Each row has a name. Each question is about the rows just above it.

dagi: [ 0.07  2.98 -6.77 -5.88 -3.32 -7.70 -5.81]
ruvi: [ 1.87 -0.65  5.91  0.74  8.20  4.96 -2.15]
dom: [ 1.69 -1.63 -5.08  0.50 -5.43  5.62 -0.77]
mov: [ 0.92  3.54 -2.58  5.21 -1.78  5.60  5.62]
bebav: [ 2.37  8.68 -0.65 -3.09 -8.71 -4.38 -1.91]
keka: [5.57 0.86 1.91 5.75 6.64 3.23 5.10]
gof: [-3.97 -4.83 -5.67  4.82  7.91 -5.55  2.13]
vevu: [-3.29 -5.24  3.21  4.09  3.82  4.92  5.97]
reb: [ 1.77  0.21 -0.11  2.15  6.69  4.01  1.71]
Is [ 1.87 -0.65  5.91] printed in one of the named rows, side by side and in this order?	yes
Among the named rows, does one hold [4.01 6.69] next to each other, in this order?	no
Among the named rows, does one hold [-5.24  3.21] next to each other, in this order?	yes
Does one of the named rows hold [ 2.37  8.68 -0.65 -3.09 -8.71] side by side, in this order?	yes
Does one of the named rows hold [-2.58  5.21] side by side, in this order?	yes
Is [ 5.91 -0.65] printed in one of the named rows, side by side and in this order?	no

ruvi: [-1.56  3.15 -3.18 -0.06 -1.16 -2.72 -1.90  0.51  3.68 -0.33]
mov: [-1.56  1.31 -3.18 -0.06 -1.16 -2.72 -1.90  0.51  3.68 -0.50]
dagi: [-1.56  1.31 -3.18 -0.06 -1.16 -2.72 -1.90  0.51  3.68 -0.33]
Among the named rows, does one hold [ 3.68 -0.50] next to each other, in this order?	yes
Is [-0.06 -1.16] printed in one of the named rows, side by side and in this order?	yes
Among the named rows, does one hold [ 3.15 -3.18] next to each other, in this order?	yes
Is [0.51 3.68] printed in one of the named rows, side by side and in this order?	yes
Among the named rows, does one hold [-2.72 -1.16 -0.06] next to each other, in this order?	no
Is [-3.18 -0.06 -1.16 -2.72] printed in one of the named rows, side by side and in this order?	yes
Among the named rows, does one hold [-2.72 -1.91] next to each other, in this order?	no

reb: [-7.93  1.15 -0.99 -6.52  5.53  0.16 -7.87  4.58  6.86 -7.94  8.75  8.78
  8.74 -7.04 -2.45 -7.73 -6.37  7.63 -6.87  0.11 -7.52 -3.47 -7.74  2.38
  8.93  8.59  3.03  1.41  8.91  6.86  4.59 -4.62 -1.62  2.02  8.87 -2.14
  3.03 -1.64 -7.73]
ruvi: [ 7.42  4.81  6.46  3.18 -7.76  5.62  7.72  1.45 -1.46  6.98 -7.39 -7.41
 -5.14  8.64  7.40  8.03  3.12 -8.11  8.70 -4.38  8.34  7.82  8.03 -6.09
 -6.94 -7.67 -6.51  4.60 -7.03 -1.46 -7.36  8.43  6.88 -5.84 -5.77 -2.33
 -6.51 -2.81  8.03]
dagi: [ 2.61 -7.33 -6.53  6.81  4.80 -7.02  2.07 -7.54 -6.65  3.29 -0.67 -0.68
 -4.03 -0.57 -5.71  1.41  6.67  2.12 -0.91  8.00  0.62 -4.78  1.41  7.10
 -1.62 -0.01  6.73 -7.39 -1.45 -6.65  5.63 -3.95 -6.21  7.27 -3.27  8.36
  6.73  8.33  1.41]
Among the named rows, does one hold [-6.65  3.29] next to each other, in this order?	yes
Among the named rows, does one hold [-1.62  0.00] next to each other, in this order?	no
Among the named rows, does one hold [-1.63  2.02  8.87] next to each other, in this order?	no
Does one of the named rows hold [-7.41 -5.14] side by side, in this order?	yes
Among the named rows, does one hold [ 1.45 -1.46  6.97 -7.39] next to each other, in this order?	no

reb: [ 2.48 -7.71 -5.07 -8.16 -5.22  2.99  3.65 -0.41  1.59  3.62  4.96  1.09
  1.34  5.68  5.07  2.10  2.99  1.72  6.35 -4.20]
kop: [-2.37  5.62  0.44  7.10  5.08 -3.36  1.93 -1.63 -3.24 -2.74 -1.13 -3.10
 -2.04 -0.21  0.51 -3.69 -3.23 -3.03  1.19  0.16]
bebav: [ 2.48 -7.71 -5.07 -8.16 -5.22  2.99  3.65 -0.41  1.59  3.62 -4.71  1.09
  1.34  5.68  5.07  2.10  2.99  1.72  6.35 -4.20]
defa: [ 2.48 -7.71 -5.07 -8.16 -5.22  2.99  3.65 -0.41  1.59  3.62  4.96  1.09
  1.34  4.70  4.38 -3.71 -3.11 -3.79  5.65 -2.76]
dom: [ 2.48 -7.71 -5.07 -8.16 -5.22  2.99  3.65 -0.41  1.59  3.62  4.96  1.09
  1.34  5.68  0.94  2.10 -3.63  1.72  6.35 -4.20]
Among the named rows, does one hold [ 3.64 -0.41  1.59  3.62] next to each other, in this order?	no
Among the named rows, does one hold [5.07 2.10 2.99 1.72 6.35] next to each other, in this order?	yes
Is [-0.41  3.65] printed in one of the named rows, side by side and in this order?	no
Does one of the named rows hold [4.96 1.09 1.34 5.68] side by side, in this order?	yes

ruvi: [ 2.11 -3.68  6.86 -3.91 -2.96 -1.34 -1.19 -2.83]
mov: [ 4.16 -0.82 -2.78  6.66  0.10 -3.88 -7.77  0.64]
keka: [-1.63  1.22 -1.89 -1.59  0.47  0.75  1.85  1.84]
defa: [-1.24  2.19 -1.15 -0.57  1.00  1.61  2.44  0.46]
reb: [-2.09 -0.09 -1.24  0.24  0.39  4.34  3.69 -3.07]
gof: [-5.25  2.96  5.52  1.21  2.64  3.74  2.75  6.09]
Is [1.00 1.60 2.44 0.46] printed in one of the named rows, side by side and in this order?	no
Among the named rows, does one hold [-3.68  6.86 -3.91 -2.96] next to each other, in this order?	yes
Is [0.24 0.38] printed in one of the named rows, side by side and in this order?	no
Does one of the named rows hold [-3.88  0.10  6.66] side by side, in this order?	no

gof: [-5.41 -2.88 -2.80  1.84 -3.86 -2.04 -0.72  0.04 -1.78  0.66  0.11 -1.65
  0.98  2.81 -0.45  1.34 -0.37  1.23 -1.02 -4.62 -0.08]
ruvi: [-6.39 -3.39 -3.32  2.18 -4.55 -2.43 -0.85  0.03 -2.15  0.78  0.17 -1.86
  0.59  3.82 -0.71  1.28 -0.29  1.35 -1.43 -6.14  0.14]
mov: [ 5.98  2.99  3.27 -2.08  4.16  2.57  0.76  0.18  2.69 -0.67 -0.56  1.30
 -1.21 -3.89  0.87 -0.48 -0.02 -0.89  1.52  6.02 -0.52]
dagi: [-5.41 -2.88 -2.80  1.84 -3.86 -2.04 -0.72  0.04 -1.78  0.66  0.11 -1.60
 -0.19  3.21 -0.58  1.13 -0.26  1.17 -1.20 -5.18  0.09]
vevu: [ 6.59  3.66  3.29 -2.21  4.79  2.26  0.91 -0.21  1.62 -0.85  0.19  2.31
  0.21 -3.66  0.54 -1.96  0.56 -1.74  1.32  6.09  0.20]
reb: [-7.55 -4.18 -3.78  2.53 -5.48 -2.60 -1.04  0.23 -1.90  0.97 -0.19 -2.62
 -0.22  4.22 -0.64  2.20 -0.62  1.96 -1.52 -6.99 -0.20]
dom: [ 7.02  3.71  3.67 -2.39  4.99  2.70  0.93 -0.01  2.42 -0.85 -0.22  2.00
 -1.12 -4.22  0.79 -1.34  0.29 -1.46  1.59  6.77 -0.19]
keka: [ 4.25  2.16  2.29 -1.47  2.97  1.77  0.55  0.09  1.78 -0.49 -0.32  1.01
  0.13 -2.70  0.58 -0.48  0.04 -0.70  1.05  4.22 -0.30]
kop: [-7.04 -4.05 -3.40  2.33 -5.19 -2.20 -1.00  0.37 -1.25  0.94 -0.49 -2.79
  0.68  3.69 -0.43  2.62 -0.81  2.13 -1.28 -6.31 -0.50]
bebav: [ 0.18 -1.14  1.12 -0.31 -0.58  1.95 -0.22  1.36  4.49  0.33 -2.65 -2.88
 -1.26 -2.15  1.39  4.72 -1.94  2.47  1.23  1.96 -2.57]
Does one of the named rows hold [-0.37  1.23] side by side, in this order?	yes
Does one of the named rows hold [0.76 0.18] side by side, in this order?	yes
Does one of the named rows hold [-0.29  1.35 -1.43] side by side, in this order?	yes

ruvi: [-7.48 -1.66 -3.06 -4.47]
keka: [ 4.66 -2.97 -3.03 -0.42]
defa: [-0.96  0.10  0.23 -2.49]
gof: [ 1.71 -1.19 -0.77  1.70]
reb: [0.66 0.43 0.53 2.67]
bebav: [-7.70  3.83  5.96  0.63]
mov: [ 1.56 -2.02 -2.44 -5.44]
dom: [-2.87  2.72  4.43 -2.92]
vafev: [-3.40  2.89  4.13  8.08]
vevu: [-0.96 -1.66  0.23 -2.49]
dagi: [-2.87  2.72  4.43  7.59]
Among the named rows, does one hold [-1.19 -0.77] next to each other, in this order?	yes
Is [ 1.56 -2.02] printed in one of the named rows, side by side and in this order?	yes

